Some points, each followed by its number:
{-0.71,  1.28, -2.80,  0.47, -1.76, -0.37, -1.04,  0.49, -0.57,  0.38, -0.80,  1.00,  2.07,  0.23, -0.48, -0.34} 0
{ 0.09, -0.87, -1.55, -0.27, -1.41,  1.46, -0.71, -0.94, -1.05,  0.05, -0.30,  0.37,  3.00, -0.36, -0.72, -1.36} 1
{-0.54,  1.75, -1.63, -0.32, -0.65,  0.45, -0.07,  0.66, -1.57, -0.60, -0.74,  0.28,  2.49,  0.23, -2.16, -0.13} 2
{-0.47,  1.53, -1.80, -0.55, -2.27, -0.10, -0.44, -0.24, -1.21,  1.75, -1.12,  0.25,  1.92,  0.16, -0.68, -0.08} 3
{-0.26, -0.07, -2.01, -0.57, -1.28,  0.67, -0.22, -1.17, -0.62,  0.93, -1.90, -0.49,  2.75, -0.26, -0.31, -0.92} 4
{ 1.08, -1.55, -0.86, -1.12, -0.52,  0.41,  0.08, -0.63, -0.58,  1.54, -1.54, -2.31,  1.97, -0.14,  0.83,  0.39} 5
{ 2.12, -0.18, -1.98, -0.53,  0.47,  0.36,  0.56, -1.46, -1.82,  0.47, -0.48,  1.35,  1.91, -0.93, -0.16, -0.05} 6
{-0.06,  0.11, -1.42, -1.10, -1.96, -0.53, -0.01, -1.00, -2.21,  0.79, -0.11, -0.48,  1.93, -0.05, -0.94, -1.68} 7
{-1.26,  0.52, -2.25, -0.25, -0.92, -0.92, -1.21, -0.26, -2.08,  0.97, -1.30,  1.04,  1.21,  1.32, -0.22, -0.26} 8
{-2.61,  1.70, -0.67,  0.56,  0.24,  0.08, -1.33,  1.14, -0.10, -0.85,  1.02,  2.04,  0.20,  1.05, -0.86,  0.43} 9
{-1.36, -0.14, -2.82, -0.89, -1.11,  0.85,  0.36,  0.61, -0.24,  0.60,  0.06,  1.00,  1.59, -0.62, -1.86, -0.86} 10
{-0.07, -1.31, -0.46, -1.26, -0.12,  0.54,  1.36, -1.27, -1.52,  0.49, -0.37, -0.22,  3.35,  0.08,  0.45, -0.30} 11
{ 1.05, -0.99, -1.39,  1.27, -1.57, -0.29, -0.15, -0.68, -1.62,  0.52, -1.07, -0.92,  2.32,  0.89,  0.88, -1.04} 12
{ 1.18, -0.57, -2.22, -0.53, -0.84,  0.07,  0.88,  0.39, -2.46,  1.19, -0.53,  0.43,  2.03, -0.78, -0.13, -0.56} 13
{ 1.18, -1.18, -1.09,  0.04, -1.73,  0.28,  0.12, -1.19, -0.77,  1.41, -2.02, -1.37,  1.82, -0.52, -0.20, -0.95} 14
{-1.53,  0.60, -1.90, -0.64, -1.56,  0.81, -0.24, -0.24, -1.38,  0.39, -0.98, -0.03,  2.57,  0.11, -0.69, -1.25} 15
{-0.48,  0.25, -2.43,  0.88, -0.03,  0.24, -0.51,  1.47, -1.00,  0.74, -0.25, -0.58,  3.16, -0.20, -0.39,  0.13} 16
{ 0.62, -1.43, -0.26, -1.01, -1.12,  0.22,  1.55, -1.29, -1.06,  0.81, -1.32, -1.09,  2.54, -0.98,  0.76,  0.10} 17
{-1.64, -0.54, -3.02, -0.05, -1.21, -0.24, -0.91,  0.26, -0.77, -0.86, -0.80,  0.76,  1.24,  0.28, -1.70,  0.11} 18
{ 0.27,  0.11, -2.56, -0.03, -2.01,  0.62,  0.45, -1.57, -1.01,  0.47, -1.16,  0.15,  2.20, -0.32, -0.36, -0.45} 19
{-0.82,  0.59, -2.66,  0.23, -1.11,  0.01, -0.01,  0.45, -1.47, -0.32, -1.34,  0.52,  2.65, -0.27, -0.74,  0.23} 20
{-0.88,  0.99, -0.34, -0.07,  1.49, -0.22, -1.07,  1.39, -0.14, -1.31,  0.27,  3.17, -0.50,  0.18, -1.21,  0.85} 21
{-0.51, -0.14, -1.25, -0.04, -1.30,  0.77, -0.63, -1.07, -0.83,  1.63, -0.69, -0.25,  2.96, -0.74, -1.63, -0.23} 22
{-2.33,  0.73, -2.00,  0.55, -0.10,  0.48, -1.76,  0.90, -0.04, -0.18,  0.77,  1.34,  1.45,  0.34, -1.59, -0.20} 23
{-0.08, -0.27, -1.35, -0.23, -1.25,  0.96,  0.04, -0.18, -1.24,  1.68, -0.61,  0.91,  3.28, -0.75, -0.10, -0.50} 24
{-0.56, -0.31, -2.26, -0.61, -2.07, -0.29, -0.63,  1.14, -1.71, -0.03, -0.05, -0.32,  1.93, -0.16, -1.62, -0.52} 25
{ 0.81, -1.77, -1.01, -2.15,  0.27,  1.39, -1.46,  0.41, -1.02,  1.17, -0.42, -1.99,  0.38, -0.08, -0.16,  1.04} 26
{-1.17, -0.32, -1.90,  0.27, -0.76,  1.03, -0.16,  0.91, -1.12,  0.50, -0.40, -0.21,  2.91,  0.94, -1.65,  0.39} 27
{-0.39, -0.07, -0.92, -0.92, -2.09,  1.17,  1.47, -0.55, -0.88,  0.52, -1.29, -0.21,  2.82,  0.86, -0.01,  0.22} 28
{-0.59, -0.06, -1.41,  0.61, -0.70,  0.93, -0.99,  0.10, -2.28,  0.15,  0.25,  1.23,  2.76,  1.44,  0.15, -0.06} 29
{-1.97,  0.26, -1.21,  1.17, -0.73, -0.02, -2.59,  0.42, -0.50, -0.11, -0.17,  0.79,  0.97, -1.18, -1.06, -1.75} 30
{-0.34,  1.02, -0.49, -0.13,  1.24, -0.13, -1.38, -0.16, -1.73, -1.71,  0.65,  2.98, -0.34, -1.12, -0.23,  0.09} 31
{ 0.10, -0.30, -1.95, -0.08, -0.62,  0.22, -0.24, -0.46, -2.08,  1.36, -0.35, -1.54,  2.55, -0.15, -1.23,  0.45} 32
{-1.96,  0.86, -0.49, -0.94,  0.58,  1.11, -2.11,  1.18, -0.60, -0.42,  0.43,  2.37,  0.49,  0.66, -1.20,  0.13} 33
{-0.13,  0.04, -2.15,  0.23, -1.11, -0.57, -0.71, -0.53, -1.55,  2.08, -0.76, -0.94,  2.34,  0.08,  0.49, -0.79} 34
{-1.92,  0.23, -1.30, -0.84, -0.63, -1.00, -0.47, -1.14, -0.69,  0.07, -1.32, -0.05,  2.86, -0.45, -0.11, -1.37} 35
{ 1.02, -0.83, -0.73,  0.19, -0.65,  0.27,  0.49, -2.07, -1.27,  1.56, -0.86, -1.16,  2.41,  0.13, -0.49, -1.44} 36
{-0.73, -0.52, -2.74, -0.86, -0.51,  1.06,  1.27,  0.04, -1.33,  1.06,  0.53,  0.28,  2.38, -0.77,  0.03,  0.00} 37
{ 0.88,  0.34, -1.82, -0.52, -1.12, -0.55,  0.10, -0.44, -1.31,  1.15, -1.79, -2.12,  2.07, -0.11, -0.42, -0.35} 38
{ 1.39, -1.18, -1.02,  0.59, -0.55,  0.69,  1.35, -1.00, -0.52,  0.75, -1.05, -2.38,  1.89, -0.64,  1.00,  0.81} 39
{-1.76,  1.61, -0.73, -1.07,  1.18,  0.48, -1.60,  1.33,  0.06, -0.14,  0.76,  2.15, -0.46,  0.66, -1.47,  0.46} 40
{ 1.37, -1.79, -2.07, -0.63, -0.03, -1.03, -0.81, -0.72, -1.83,  0.81, -0.98, -0.83,  1.92,  0.40, -0.05,  0.29} 41
{-0.26, -0.98, -2.96,  0.67, -1.62,  0.36,  0.34,  0.03, -1.00,  0.56, -0.91,  0.04,  2.16,  0.80,  0.52, -0.87} 42
{ 0.63,  0.01, -2.28, -1.98, -0.45,  1.13, -1.18,  0.43, -1.81,  1.31, -0.13,  0.73,  1.00,  0.70, -1.35,  0.37} 43
{-1.64,  0.17, -0.48, -1.11, -0.29,  0.16,  0.66, -0.68, -1.27, -0.38, -0.82,  1.89,  3.08, -0.07,  0.03,  0.98} 44
{-1.13,  0.14, -1.73,  0.00, -1.83,  0.61,  0.01, -0.43, -1.74,  0.24, -0.92, -0.37,  2.89,  0.03,  0.92, -0.35} 45
{-2.23,  1.77, -0.26,  0.55,  0.48,  0.01, -1.68,  1.73, -0.19, -0.83,  0.77,  2.20, -0.16,  0.54, -0.74,  0.16} 46
{ 0.72,  0.56, -2.64, -0.61, -1.57, -0.57,  0.56,  0.52, -1.77,  0.72, -0.04, -0.34,  2.40, -0.63,  0.23,  0.04} 47
{-1.75,  0.66, -2.64,  0.05, -1.60,  0.05,  0.98, -0.75, -1.53, -0.21, -0.53, -0.37,  1.92,  0.34, -0.55,  0.25} 48
{-1.43,  0.97, -2.07,  0.22, -1.06, -0.04, -1.16,  0.93, -1.70,  0.86, -0.91,  0.23,  1.90, -0.60, -1.55,  0.24} 49
{ 0.17, -0.16, -1.89, -0.54, -0.38,  0.56,  0.55,  0.16, -1.84,  1.34,  0.00, -1.54,  2.98, -0.39, -0.44, -0.29} 50
Which five points above are nearest to each new point, looking only along the 3 directions in which the numbered points spread most? Their numbers follow each, smallest number first.
{ 0.73, -1.45, -1.31,  0.96, -1.28,  0.81,  0.77, -1.19, -0.41,  1.27, -0.64, -1.19,  2.37, -1.41,  0.64,  0.57} 12 14 17 36 39
{-0.89,  0.58, -0.94, -2.10,  0.32, -0.25,  0.77,  0.77, -1.61,  0.03, -0.29,  0.16,  2.71,  0.68, -1.67, -0.72} 2 8 10 29 37
{-0.30,  0.09, -1.60,  0.13, -1.88, -0.55,  0.79,  0.44, -1.26,  1.85, -1.83, -0.96,  1.80,  0.75,  0.16, -1.08} 4 7 34 42 47
{-1.05, -0.05,  0.39,  0.59, -1.20,  0.58, -0.44, -1.87,  0.06, -0.22, -0.30,  1.75,  2.55, -1.46,  0.86, -1.38} 24 29 35 37 44
{ 0.59, -0.96,  0.29, -0.94, -0.91,  0.89,  1.44, -1.11, -0.58,  0.70, -1.58, -1.12,  2.95, -0.40,  0.83, -0.54} 6 11 17 36 39
{ 1.14,  0.87, -1.73,  0.18, -1.21,  0.80,  0.98, -0.30, -1.46,  1.38, -1.06, -0.83,  1.97,  1.48,  1.02, -0.63} 4 12 13 47 50
{ 0.00,  0.92, -1.96, -0.03, -1.86,  0.04,  0.49, -0.80, -0.85,  1.34, -0.82, -0.27,  2.76, -0.21, -1.02, -0.77} 4 7 19 42 45
{-0.45, -0.79, -2.46,  0.73, -1.92, -0.09, -0.20, -0.23, -1.25,  0.56, -0.84, -0.21,  2.71, -0.13, -0.36, -0.45} 3 4 7 22 42
{-0.35, -1.05, -2.04, -0.16, -2.15, -0.01, -0.02,  0.06, -0.69,  0.61, -0.71,  0.18,  3.10, -0.42, -0.56, -0.22} 4 7 22 42 45
{ 0.19,  0.82, -3.39, -0.75,  0.64,  0.97, -1.59,  1.44, -0.66, -0.21,  0.52,  0.25,  0.29,  0.26, -0.66,  1.19} 18 23 30 43 49
{ 0.03,  0.04, -2.27, -0.42, -1.61,  0.49, -0.59, -0.16, -2.09,  0.94, -0.17,  0.00,  2.39, -0.25, -0.50, -1.32} 3 7 22 42 47
{ 0.39, -0.47, -1.10, -0.48, -1.73,  1.00,  0.88, -1.81, -0.18,  0.95, -1.03, -1.42,  2.73, -0.19,  0.42,  0.17} 12 13 14 17 36
{-0.88,  0.47,  0.26,  0.17,  1.65,  1.13, -0.45,  0.36, -0.11, -1.73, -0.04,  3.10,  0.89, -1.53,  0.22,  0.61} 21 31 33 40 46
{-0.77, -0.04, -2.39, -0.32, -1.65,  0.61,  1.57, -0.30, -1.29,  0.33, -1.04,  0.34,  2.39,  0.53, -0.48,  0.57} 1 19 24 35 45
{ 0.14, -0.03, -2.48, -1.13,  0.09,  1.06, -0.09,  1.34, -1.46, -0.27, -0.84,  0.02,  1.05, -0.58, -2.22,  1.41} 8 16 25 27 43
{ 1.69, -2.07, -1.01, -0.37, -0.31,  0.69,  0.19, -1.33, -0.60,  1.23, -1.26, -1.98,  1.81, -0.39, -0.01, -0.26} 5 14 36 39 41
{ 0.59, -0.10, -0.90, -2.58,  1.20, -1.09,  1.22, -0.52, -0.84, -0.74, -0.95,  1.55,  1.76, -1.32, -0.07, -0.10} 6 11 29 37 44
{ 0.65, -0.90, -2.14,  0.17, -0.68, -0.15, -0.77, -1.12, -0.87,  1.02, -1.61, -1.01,  2.68, -0.06,  0.21,  0.86} 12 13 32 38 50
{-0.79, -1.07, -2.61,  0.19, -1.33,  0.21,  0.98, -0.46, -0.88,  0.76,  0.35, -1.20,  2.35,  0.20,  0.79, -0.94} 4 7 19 42 47
{ 0.36, -0.24, -2.06, -0.12, -1.99,  0.75,  0.42, -0.40, -0.70,  1.69, -0.86, -1.09,  2.43,  0.33, -0.92, -0.34} 32 34 38 47 50
{ 1.41, -0.56, -1.02, -0.29, -0.50, -0.51,  0.54, -0.59, -1.50,  1.16, -1.17,  0.85,  2.81, -1.49,  0.81, -0.72} 6 11 13 17 36
{ 0.28, -0.72,  0.25,  0.76, -1.93,  0.29,  0.38, -2.21, -0.49,  0.05,  0.02,  0.03,  2.22, -1.97,  1.24, -0.96} 6 11 17 24 28
{-0.88, -0.01, -0.66, -0.25,  0.56,  0.92, -0.32, -0.96, -0.22,  0.83, -1.48,  0.31,  2.97, -1.32, -1.63,  1.35} 1 13 24 29 37
{-0.60,  1.29, -2.48, -0.06, -0.38,  0.55,  0.26, -0.58, -0.40, -2.33, -0.83,  1.52,  1.18, -0.79, -1.27, -0.57} 2 8 10 29 44
{ 1.80, -1.36, -1.61, -0.84, -0.45,  0.26,  0.19, -1.06, -0.32,  1.40, -0.90, -2.47,  1.56, -0.32, -0.12,  0.41} 5 14 38 39 41
{-1.01,  1.41, -2.54,  0.64, -1.57,  0.17,  0.09, -0.66, -1.47,  1.08, -0.98, -0.80,  1.87,  0.16, -0.45,  0.23} 3 15 22 27 42
{-0.53, -0.98, -2.33, -0.06, -1.04,  0.77, -0.53, -0.95, -1.80,  1.06, -0.83,  0.26,  2.41,  0.34, -0.93, -0.29} 1 7 22 42 47
{-0.92,  0.81, -2.64, -0.63, -0.96,  0.55,  1.04,  0.69, -0.55,  0.26, -1.74, -0.36,  1.96,  1.06, -0.95, -0.70} 3 15 20 27 48
{-0.33, -0.41, -1.94, -0.63, -1.07,  0.78, -0.68, -0.89, -1.42,  2.00, -0.64, -0.16,  2.53, -0.97, -0.49,  0.21} 7 13 22 47 50
{ 0.95, -0.69, -0.89,  0.56, -1.46,  1.19,  0.67, -0.75, -1.46,  1.65, -0.47, -1.08,  2.61, -1.00,  0.68,  0.10} 12 13 14 17 36
{-1.72, -0.55, -0.29, -1.73, -0.26,  0.65,  0.50, -0.18, -0.52, -1.12, -1.19,  2.08,  2.44,  0.89,  0.55, -0.42} 6 29 35 37 44
{-0.94,  0.40, -2.49,  0.39, -1.74, -0.36,  0.08, -0.40, -1.34,  1.12, -1.13, -0.18,  2.03,  0.73, -1.12, -0.77} 3 15 20 42 48
{-0.27, -1.26,  0.10, -2.00,  0.32,  1.72,  1.98, -0.23, -1.08,  0.46, -0.56,  0.95,  2.10, -0.06,  0.95,  0.98} 6 11 17 37 44
{ 0.34,  0.86, -2.68, -0.88, -1.44,  0.33, -0.55,  0.03, -0.61,  0.01, -0.54,  0.24,  1.79,  0.31, -1.95, -1.56} 3 8 16 25 27
{ 0.61, -0.63, -2.54,  0.00, -0.78,  1.59,  0.68,  0.61, -0.86,  0.20, -0.87, -1.47,  2.28, -0.28,  0.61, -0.99} 12 13 32 47 50
{ 0.64, -1.32, -1.19, -0.62, -1.61,  0.96,  0.61, -0.21, -1.52,  1.04, -0.67, -2.09,  2.22,  0.49, -0.24,  0.53} 12 14 36 38 50
{ 0.34, -1.21, -2.15, -0.29, -0.72,  0.73,  0.50, -1.19, -0.54,  0.70, -1.22, -2.11,  2.36, -0.37, -0.22, -0.31} 12 14 36 38 50
{-0.19, -0.32, -2.41, -1.14, -0.61,  0.52, -0.08, -0.76, -1.87,  0.84, -0.87, -0.62,  2.33, -0.38, -0.70, -1.30} 4 7 22 47 50
{ 0.14, -1.68, -1.25, -0.42, -0.96,  0.22,  0.73, -0.74, -1.23,  0.86, -1.10, -2.04,  2.67,  0.19, -0.40,  0.07} 12 14 36 38 50
{-0.54, -0.31, -0.75, -2.03,  0.04,  0.73,  1.88, -1.13, -0.85,  0.36, -1.06, -0.31,  2.82, -0.79,  0.44,  0.55} 6 11 17 28 37
{-2.18,  0.60, -1.98,  0.25, -1.04,  0.13, -0.90, -0.01, -1.70,  1.26, -1.51, -1.10,  1.11,  0.44, -0.54, -0.94} 3 16 25 27 49
{-0.76,  0.16, -2.86, -0.83, -1.76, -0.41,  0.32, -1.03, -0.63, -0.11, -0.98, -0.87,  2.18,  0.09, -0.74, -0.48} 4 7 22 42 45
{-0.24, -0.14, -3.02, -1.08,  0.33, -0.30, -1.72, -0.05, -0.16, -1.36, -0.38,  0.02, -0.03, -0.29, -2.34, -0.71} 8 18 30 43 49
{-2.02,  0.96, -1.43, -0.65, -1.19, -0.71,  0.14,  0.98,  0.01,  1.05, -1.30,  0.87,  2.44, -0.88,  0.18, -0.93} 2 10 15 20 48
{ 0.68, -0.65, -0.33, -1.58, -0.34,  1.05,  1.80, -1.24, -0.97,  1.06, -1.32, -1.34,  2.25, -0.58,  1.00, -0.35} 6 11 17 36 39
{-0.13, -1.40, -2.40, -0.17, -0.88, -0.11, -0.92,  0.54, -1.69,  0.19, -2.03, -0.42,  1.40,  0.40, -1.56,  0.32} 16 25 27 32 43
{-1.17, -0.53, -2.73, -0.38, -1.59, -0.26, -0.42, -2.00, -1.51,  1.17, -0.08, -0.11,  1.23,  0.51, -0.01, -0.34} 1 7 22 42 47
{ 0.97, -1.21, -0.79, -0.03, -0.97, -0.32,  1.67, -1.54, -1.34,  1.51, -1.31, -1.18,  2.21, -0.01, -0.48,  0.25} 12 14 17 36 39
{ 1.35, -0.29, -1.13,  1.04, -0.63,  1.24, -0.32, -0.38, -2.40,  1.02, -1.19,  1.61,  1.55, -1.30,  0.41,  0.18} 1 6 13 24 37
{-0.59,  0.65, -1.92, -0.80, -2.06,  0.04,  1.24, -0.32, -1.40,  0.59, -1.24,  0.04,  2.46, -0.24, -0.71,  0.29} 1 19 24 42 45
{-0.65, -0.45, -1.59, -0.55, -2.55,  0.95, -0.22,  0.55, -1.72, -0.06, -0.55, -0.13,  1.51, -0.58, -0.63, -2.01} 3 15 22 27 42
{-1.24, -0.10, -1.98,  0.39, -1.65,  0.30,  0.69,  0.46, -0.55,  1.33,  0.04, -0.50,  2.95,  0.97,  0.45, -0.56} 7 15 22 42 45
{-0.20,  0.72, -2.61, -0.23, -0.98,  0.74, -0.01,  0.55, -1.83,  0.46, -0.40, -0.40,  1.81,  0.43,  0.00, -2.24} 3 16 22 27 42
{-0.22,  0.22, -2.20, -0.32, -2.53, -0.29, -0.52,  0.56, -1.26, -0.06,  0.36, -0.54,  2.66,  0.49, -0.27, -0.32} 3 16 22 25 27
{-1.80, -0.34, -2.36,  0.13, -1.34,  0.18,  0.06,  1.09, -0.87,  1.86, -0.11, -0.25,  2.03,  0.30,  0.39, -0.99} 3 15 16 25 27
{-0.78,  0.01,  0.46,  0.09, -1.02,  0.31,  0.09, -1.65, -1.05, -0.02,  0.13,  1.50,  3.25, -0.70,  1.41, -0.72} 6 11 28 35 44
{-0.40,  0.05, -1.91, -2.26, -1.42,  1.12, -0.01,  1.75, -0.24,  0.30, -0.83, -0.05,  1.33,  1.31, -1.16,  0.81} 8 16 25 27 43
{-0.26,  0.53, -2.47,  0.06, -1.74, -0.79, -0.04, -0.60, -1.29,  0.69, -1.42, -0.68,  2.38,  0.70, -0.32, -0.49} 3 4 7 22 42
{-0.02, -1.47, -1.62, -2.23,  0.16, -0.16, -0.98,  1.35, -0.72,  1.01, -0.29,  0.99,  1.04,  0.17, -2.22, -0.61} 8 16 25 27 43
{ 1.06, -0.17,  0.17,  0.63, -1.97,  0.23,  0.52, -1.65, -0.36,  0.72, -1.07,  0.15,  2.68, -1.38,  1.09, -0.99} 11 17 24 28 36
{ 1.31, -0.60, -0.01,  0.58, -0.52,  1.15,  0.29, -1.69, -1.28,  1.14, -0.69,  0.56,  2.49, -1.89,  0.65, -0.85} 6 11 13 17 36
{-0.55, -0.91, -2.41, -2.30,  0.80,  1.41, -0.42, -0.53,  0.01,  0.49,  0.24, -0.84,  0.88, -0.22, -1.79,  1.10} 13 16 26 41 43
{ 0.49, -0.98, -1.85, -0.46, -1.17,  0.70, -0.82, -0.61, -1.43,  0.63, -1.88, -0.68,  2.70,  0.10, -0.20, -0.20} 12 13 32 47 50
{ 0.95, -1.43, -2.47, -1.81, -0.48,  0.24, -1.15, -0.22, -0.15,  1.28, -1.33, -1.34,  1.03, -0.32,  0.69,  0.83} 5 26 32 38 41
{ 0.72, -0.07, -1.26, -0.49, -1.16,  0.46,  0.45, -0.44, -1.73,  1.38, -0.60, -2.22,  2.53, -0.71,  0.43, -0.11} 12 14 36 38 50
{-0.42, -0.67, -2.20, -0.17, -1.82, -0.45,  0.01,  0.85, -2.18,  1.20,  0.09, -0.26,  1.77,  1.16, -1.04,  0.20} 3 16 22 25 27
{-0.65,  1.59, -1.76, -0.97,  0.01,  0.94, -2.24,  1.18, -0.55, -1.19, -0.04,  1.73,  1.02, -0.06, -0.75,  0.99} 9 23 33 40 46
{-0.81,  0.95, -1.64,  1.61, -1.78,  0.89, -1.82,  0.84, -0.54,  1.16, -1.12, -0.67,  1.73,  0.00, -0.63,  0.14} 8 16 25 27 49
{-1.44,  0.94, -2.61, -0.60, -2.17,  0.34,  0.41,  0.32, -1.48,  0.53, -0.40,  0.29,  1.26,  0.75, -1.14, -0.45} 0 10 15 20 27
{ 0.64, -0.60, -1.26, -1.60, -0.14,  0.91,  1.36, -1.32, -1.77,  0.86, -1.34, -0.08,  2.27, -0.99, -0.61,  0.03} 6 11 13 17 36
{-0.62, -0.32, -3.27,  0.33, -0.25,  0.55, -0.35, -0.29, -1.89,  1.19, -0.68,  0.30,  2.01, -0.20,  0.09, -0.28} 3 7 16 22 47
{-0.58, -1.09, -0.37, -1.58, -0.11, -0.09,  1.60, -2.08, -0.03,  0.82, -0.54, -0.99,  2.85,  0.01,  0.56, -0.38} 6 11 17 28 36
{-0.52, -0.48, -2.05, -1.43,  1.12,  1.10, -0.15,  0.83,  0.40,  0.82, -0.50,  0.44,  1.20,  2.09, -1.70,  1.29} 8 16 29 30 43
{ 0.21, -1.56, -0.17, -1.01, -1.02,  0.45,  0.88, -1.15, -1.20,  0.53, -1.16, -0.16,  3.20, -0.67,  0.95,  0.04} 6 11 17 28 36
{-1.36, -0.59, -0.49, -0.50, -1.08,  0.79,  0.95, -0.76, -1.15, -0.37, -1.07,  1.10,  3.29, -0.38,  0.40, -0.82} 24 28 35 37 44
{ 0.22, -1.37, -1.68, -2.44, -0.78,  1.48, -0.27, -0.17, -0.78,  0.95, -0.38, -1.88,  1.14,  0.23, -0.47,  1.11} 5 26 32 41 50
{-0.08, -0.99, -1.45, -1.62,  0.29,  1.89, -1.05,  0.72, -0.95,  0.13, -0.85, -0.26,  0.56,  1.16, -1.16,  2.43} 8 16 26 41 43
{-0.06, -0.46, -0.83,  1.29, -1.08,  1.10, -0.25, -0.27,  0.56, -0.70, -0.35, -0.90,  3.46, -0.55,  0.79,  1.38} 1 13 24 28 37
{-0.60,  0.49, -0.68,  0.20,  0.52,  0.29, -1.25, -0.09, -1.26, -0.61,  1.13,  3.15,  1.39, -1.66, -0.17,  0.81} 9 21 31 33 44
{-1.01, -0.27, -1.92, -0.06,  0.84,  0.84, -1.33, -0.17, -2.43,  0.70, -0.64, -0.69,  0.95,  2.00, -1.05,  0.54} 8 16 25 27 43
{ 0.98, -0.37, -1.12, -0.05, -0.71, -0.07,  0.17, -0.68, -1.63,  1.30, -1.45, -2.02,  2.70, -0.36,  0.49,  0.25} 12 14 36 38 50
{ 0.47, -2.07,  0.17, -0.83, -1.25,  1.10,  0.43, -1.11, -1.24,  0.98, -1.03,  0.25,  2.80, -0.74,  0.04, -0.43} 6 11 13 17 36
{-0.84,  0.91, -0.43,  0.30,  1.74,  0.24, -0.30,  0.29, -0.19, -1.54,  0.89,  3.47,  0.55, -0.56, -0.35,  0.70} 21 31 33 40 46
{-0.42, -0.56, -2.24, -1.14, -1.67,  0.29,  0.70, -0.01, -1.60,  0.41, -1.21, -1.50,  1.64, -0.02, -0.58, -1.38} 4 7 34 47 50
{ 0.52, -0.25, -1.69, -0.94, -1.81, -0.02,  1.40,  0.17, -1.45,  0.93, -0.63, -1.14,  2.71, -0.14, -0.23, -0.39} 4 12 13 47 50
{-0.95, -0.24, -1.83,  0.35, -0.90,  0.08, -0.35, -0.89, -1.77,  1.69,  1.34, -0.62,  2.17,  0.56, -0.38, -1.44} 3 7 22 42 47
{ 0.23,  0.03, -2.23,  0.40, -2.16,  0.50, -0.80,  0.22, -1.48,  0.78, -1.12, -0.83,  2.19,  1.10,  0.18, -0.24} 7 22 32 34 47
{-0.67, -0.19, -2.83, -0.20, -1.72,  0.24,  0.26,  0.71, -0.88,  0.16, -0.41, -0.93,  2.47, -0.98, -0.20,  0.72} 3 7 22 42 47
{-1.54,  1.04, -2.42, -0.60, -0.47,  0.19, -0.61,  1.27, -0.24, -1.84,  0.58,  1.67,  0.77,  0.08, -1.56,  0.22} 9 23 30 33 46
{-1.15, -1.78, -2.17,  0.67, -0.94, -0.31, -0.19, -0.76, -1.63,  1.23, -0.54,  0.05,  2.17,  0.29, -0.85, -0.62} 3 7 22 42 47
{ 0.60, -0.27, -1.80, -0.20, -1.19,  0.24,  1.60, -0.81, -1.95,  1.38, -1.17, -1.38,  1.97,  0.12, -0.56, -0.01} 12 14 36 38 50
{-2.09,  1.20,  0.33, -0.84, -0.57,  0.56, -0.58,  0.03, -1.31, -0.86, -0.42,  2.30,  2.41,  0.16,  0.29, -0.35} 2 29 31 35 44
{-0.31, -0.63, -1.16, -0.38, -1.36, -0.25, -0.69,  0.01, -2.42,  0.23,  1.02, -0.55,  2.68,  0.82, -1.28,  0.66} 3 16 22 27 47
{ 1.37, -1.65, -1.18, -0.48, -0.42,  0.31,  1.38, -1.16, -0.57,  1.29, -1.56, -1.87,  1.88, -0.61,  0.19,  0.02} 5 14 17 36 39
{ 0.19,  0.00, -1.79, -1.32,  1.55,  1.03, -0.85, -0.59, -1.94, -0.22, -1.38, -1.85,  1.54,  0.25,  0.60,  0.34} 6 13 26 41 43
{ 1.32, -1.62, -1.07, -0.39, -0.60,  0.64,  0.87, -1.27, -0.73,  1.64, -1.25, -1.77,  1.95, -0.75,  0.64,  0.21} 5 14 17 36 39
{-2.00,  1.67, -1.88, -0.42,  0.18,  1.19, -1.61,  1.70, -0.33,  0.37, -0.10,  1.34,  1.07,  0.41, -0.80,  0.43} 9 23 30 33 46
{ 1.93, -1.26, -1.19, -0.28, -0.36,  0.46,  1.60, -0.82, -0.29,  0.74, -1.64, -2.05,  1.84, -0.50, -0.06, -0.04} 5 14 17 36 39
{-0.41, -0.59, -1.78, -0.12, -1.83,  0.94,  0.10, -1.18, -1.59,  1.51, -1.13, -1.33,  1.70, -0.29, -0.16,  1.19} 12 32 34 38 50
{-1.85,  0.67, -2.52,  1.25,  0.02,  0.60, -1.05,  0.93, -0.64, -0.06, -0.04,  0.25,  2.32,  0.08, -1.23, -0.29} 0 2 18 30 49
{-0.30,  0.71,  0.30, -0.31,  0.53, -0.42, -1.18, -0.02, -0.77, -1.45,  0.40,  3.59,  0.87, -1.55, -0.16, -0.18} 9 21 31 33 46
{-0.83,  0.86,  0.60,  0.63, -0.52,  1.45, -0.89, -1.07, -0.50, -0.18,  0.62,  2.46,  2.31, -1.19,  1.15, -0.53} 6 29 31 35 44
{-0.15,  0.20, -2.84, -0.14, -0.56,  0.60,  0.16,  0.08, -1.23, -1.65, -0.34,  1.58,  1.26, -1.74,  0.62, -0.95} 2 29 35 37 44
{ 0.57,  1.28, -1.35, -0.94,  1.59, -0.37, -0.26,  0.73, -2.05, -1.55, -0.32,  1.57,  1.40, -1.17, -1.05,  0.29} 29 31 33 43 44
{-0.55, -0.07, -2.65, -0.62, -1.87,  0.99, -0.74, -0.03, -1.13,  0.77, -1.73,  0.41,  1.55, -0.09, -0.63, -0.97} 3 16 22 25 27
{-0.85,  0.00, -2.55,  0.04, -1.60, -0.22,  0.97,  0.64, -0.13,  1.38, -1.11, -0.25,  1.73, -0.31,  0.63, -1.91} 3 4 7 22 42
{ 1.21, -0.11, -1.72, -0.19, -0.99,  1.31,  0.91, -0.67, -1.89,  1.42, -0.97, -0.82,  2.00,  0.46, -0.55, -1.19} 12 13 14 36 50
{-1.00,  0.81,  0.53, -0.54, -1.68,  0.95,  0.42, -0.92, -1.26, -0.74, -0.35,  1.23,  2.94, -0.14,  1.40, -0.43} 24 28 35 37 44
{-1.76,  1.58, -1.75,  0.41, -0.86, -0.24, -1.82,  1.61, -1.04, -0.60, -0.13,  1.69,  1.11,  0.67, -0.04,  0.23} 9 18 23 30 33
{ 0.96, -0.57, -2.59, -1.44, -0.58,  0.34, -1.74, -0.71, -0.15, -0.44, -1.81, -0.89,  1.14,  0.67, -1.21, -0.24} 16 32 41 43 50
